Here is the table:
[ -38    4  -38   -7  -14   13   -4   40   -6  102 -107  -60]
[ 18 -11  12  -2  17  -3 -24 -19  15 -50  36  26]
[ 25  19  -3 -13 -13   6 -29 -32 -16 -35  63  12]
[  35  -24   35   -5   24  -26   18  -45    3 -111   86   60]
[-26  56 -46   6 -56  59 -51  38 -14  88 -28 -19]
[ 26  37  -4 -10 -22  23 -64 -41  -5 -87 114  62]
[   8   79  -30    5  -48   62 -109  -34    1  -22   98   40]
[ 21 -46  28  -4  37 -48  55 -22  23 -71  27  29]
[-21  17 -15   1 -18  10  -7  22  -3  62 -43 -21]
[-17  19 -17 -15  -7  28  -6  16 -14  52 -28 -10]
[ -33  -16   -9   12   -2    1   57   34   12  118 -122  -69]
[ 25 -52  53  -6  57 -40  60 -13  16 -66  19  12]
[  0  -1 -16  -2 -14   7   8  10   4  68 -40 -14]
[  3 -46  45  -3  50 -35  68  -4   9 -26 -13  13]
[ 17  -4   0   9  15  -8  -3 -23   1 -37  35  23]
[  3  11 -27   0 -10  22 -14   6  -2  33 -32 -14]
[-27  30 -41   9 -23  21 -10  51  -9 112 -89 -56]
[ 10  34 -25  -6 -14  19 -46  -7  -9 -20  53  30]
[-18  53 -43  12 -38  54 -64  22 -17  68 -16 -20]
[ 14 -60  48 -13  46 -31  87   4  -2 -38 -32 -22]
[ 35 -32  43 -13  31 -40  29 -28  12 -88  68  54]
[-41  28 -52  19 -35  50 -36  34 -12 101 -64 -38]
[-45  59 -54   4 -46  31 -57  21 -18  78 -24 -23]
[ 19  56 -30 -16 -51  29 -89 -14 -12 -51 127  39]
[-32  54 -47  14 -60  52 -61  19 -11  40  -2 -12]
[ 18   8  11 -17   1  -8 -13  -2   3 -38  38  36]
[ 32   7  31 -13  19  -7  -8 -26  10 -97  95  45]
[ -17  -80   35    5   67  -74  127   23    4   14 -111  -42]
[ -4 -37  10   1  22  -4  44  14  14  24 -56 -25]
[ 19  29  -6 -17   4   2 -18 -17   8 -23  44  23]
[  0  10  19  -4  12  10 -11 -20   2 -28  53  19]
[ 23 -10   3 -10  23 -15  12 -17  -9 -23  14  15]
[ -4  45 -35   7 -27  24 -70  -9   5 -15  50   9]
[-22  15 -12  11 -10  24 -27  12   7  47  -7  -3]
[-39  42 -46  15 -41  52 -43  34 -23  86 -37 -57]
[  1 -29  29  -6  50 -45  74   9   0   0 -59 -19]
[-15 -28  -6   3  -4  -1  38  23   7  36 -64  -9]
[  6 -12  22  -4  34 -14  14 -25   6 -36  10  10]
[-18  51 -46  -5 -44  52 -81  16  11  50  19  -6]
[-19  -7 -12  -1  12   3  32  23  -2  36 -59 -35]
[-18   6 -19  11   3  11  20  22   8  45 -41 -41]
[ 12 -21  12   3   6 -11  24   9   3 -24   6  17]
[ 27 -12  23 -14 -10   4 -23 -30   8 -78  97  57]
[  2 -46  23  -1  47 -37  71  -7   7 -18 -35 -10]
[ 34 -39  38 -14  29 -30  41 -34   3 -89  53  52]
[ -7  -8 -31   6 -11   9 -18  13   8  35 -18 -16]
[-12 -18 -12  13   6   5  19  17   2  54 -50 -41]
[ 14 -45  61  -2  56 -51  79   2   6 -53 -24   7]
[ 28 -30  42 -15  29 -28  18 -28  11 -96  56  49]
[ -13  -69   14   10   45  -46  106   24   -2   40 -114  -35]
[ -3 -51  43  -8  39 -36  90  -5   9 -10 -44 -30]
[ 22  -4  16 -14   5  -4   3 -19   5 -52  40  24]
The rows trace a few hidden curves; rows on the same curve form a group. There are 2 groups.
Some new rows, each followed by its group:
[  5  34 -25  14 -42  20 -73 -10 -18   4  32  26] a
[ -5 -35  19   9  17 -28  56   7  -5   5 -53 -16] b
[ 39 -28  34 -18  24 -48  37 -32  17 -89  47  44] b
[ 19 -65  40  -7  42 -35  76  -3  29 -32 -24  -2] b
[ 30  24  26  10   9   7 -27 -55 -10 -89 107  61] b
[ 26 -53  50 -22  34 -41  48 -26  -8 -88  30  41] b
[  17   61  -27    1  -42   45 -116  -30   -7  -29  106   43] b
[ 10 -10  11   1  13   1  10 -15   7 -27  22  23] a
[-21   0 -24   7 -11   2   9  10 -13  51 -35 -27] b
[ 19  68 -43  10 -31  54 -91 -26 -21 -31 116  59] b
[-11 -17   4   5   0   5  32  18   7  53 -66 -38] b
[ -26  -39   -7    6   24  -25   61   46   11   89 -109  -67] a
[ 33  57  -5   2 -37  50 -93 -33   4 -55 121  73] b
[ -5  41 -29 -10 -19  21 -60 -10 -11  -9  53   6] a
[  34  -23   30  -13   27  -17   -7  -31    4 -104   88   64] b
[  31  -12   31  -21   28  -25   -9  -45    4 -103   96   77] b
[  9   4  38   6  13  -9  25 -11   3 -37  13  21] a
[ 12  48  -2  -2 -30  27 -89 -28   1 -63 117  64] b
[-19 -46  22   9  56 -39  61  -1   3  -7 -54 -15] b
[-27  38 -38   8 -20  41 -23  35 -15 103 -72 -62] a
[ 15  45 -27  -9 -31  32 -59  -6  -8 -33  60  35] a
[ 13 -46  44 -21  47 -50  47 -30  20 -88  41  48] b
[-10  28  -4   2 -16  24 -66 -15  -4 -29  50  27] a
[ -11   75  -43   -4  -57   61 -127  -28    1  -26   94   19] b
[-11 -25   0   8  28 -27  54   9   1  20 -75 -17] b
[  6 -51  21   0  38 -43  84   1  -7 -18 -52  -7] b
[ -29  -13  -20   15   -8    1   36   35   -5  104 -127  -66] a
[ 10 -32  20   8  22 -38  72   5   7   0 -60 -18] b
[-14 -12 -14  -5  21 -10  41   9  -9  29 -52 -17] b
[-43  34 -66   9 -46  62 -45  35  -5  93 -39 -53] a
[ -6  30 -27  -1 -18  18 -28  -3   9  21  -2 -13] b
[ 12  26  -3  -2 -27  16 -44 -27  17 -39  59  18] a
[ -42    1  -27   34   -8   21   36   41   -6   99 -109  -64] a
[ 17 -41  42  -3  40 -63  71 -14  17 -57   8   6] b
[  -8  -57   19   17   27  -45   73   27   -7   58 -116  -58] a
[ -20  -31   -7    8   27  -31   74   48    6   76 -110  -63] a
[ 31 -47  23  -4  35 -54  74 -36   5 -60  12  40] b
[  -7  -68   46   -9   53  -57  107   28   12   26 -114  -46] a
[ -9  16 -26  -8  -8  25 -11  -1 -12  42 -23 -30] b
[ 25  37  -2 -18 -21  18 -71 -45 -12 -89 121  61] b
[ 28   7  15  -2   0   7 -60 -37   4 -80 122  81] b
[-19  62 -38  30 -35  44 -83   9 -21  46  18  -7] a
[-24   0   2  -2   5   4  23  12   2  40 -55 -34] b
[-22 -22  -2   3  32  -4  51  26   3  33 -64 -28] b
[ -20  -43   19    0   28  -30   76   36    3   85 -118  -72] a
[  5  36 -32 -12 -44  21 -65  15 -32  -1  43  30] a
[ -22  -21   -2   21    4  -13   56   29   -5   96 -127  -63] a
[ -3  18 -15  10 -29  24 -30  14 -15  25  -2 -12] b
[ -7  50 -41   7 -55  46 -64  -1 -21  25  35 -17] a
[-16 -41  -2   5  16 -27  56  15 -12  10 -75 -24] b
[ -7  -3 -18   7 -11  17  24  24   4  56 -46 -33] b
[ -2   0   2   2  14 -11  33  -5  -6 -24   5   9] a
[-17  46 -23   3 -51  41 -78 -10  -8  27  52  18] a
[-25  12 -20  -6 -19  28 -28  19 -12  31 -18 -27] b
[ 23  29   7   4 -14   9 -43 -49  -2 -83 114  54] b
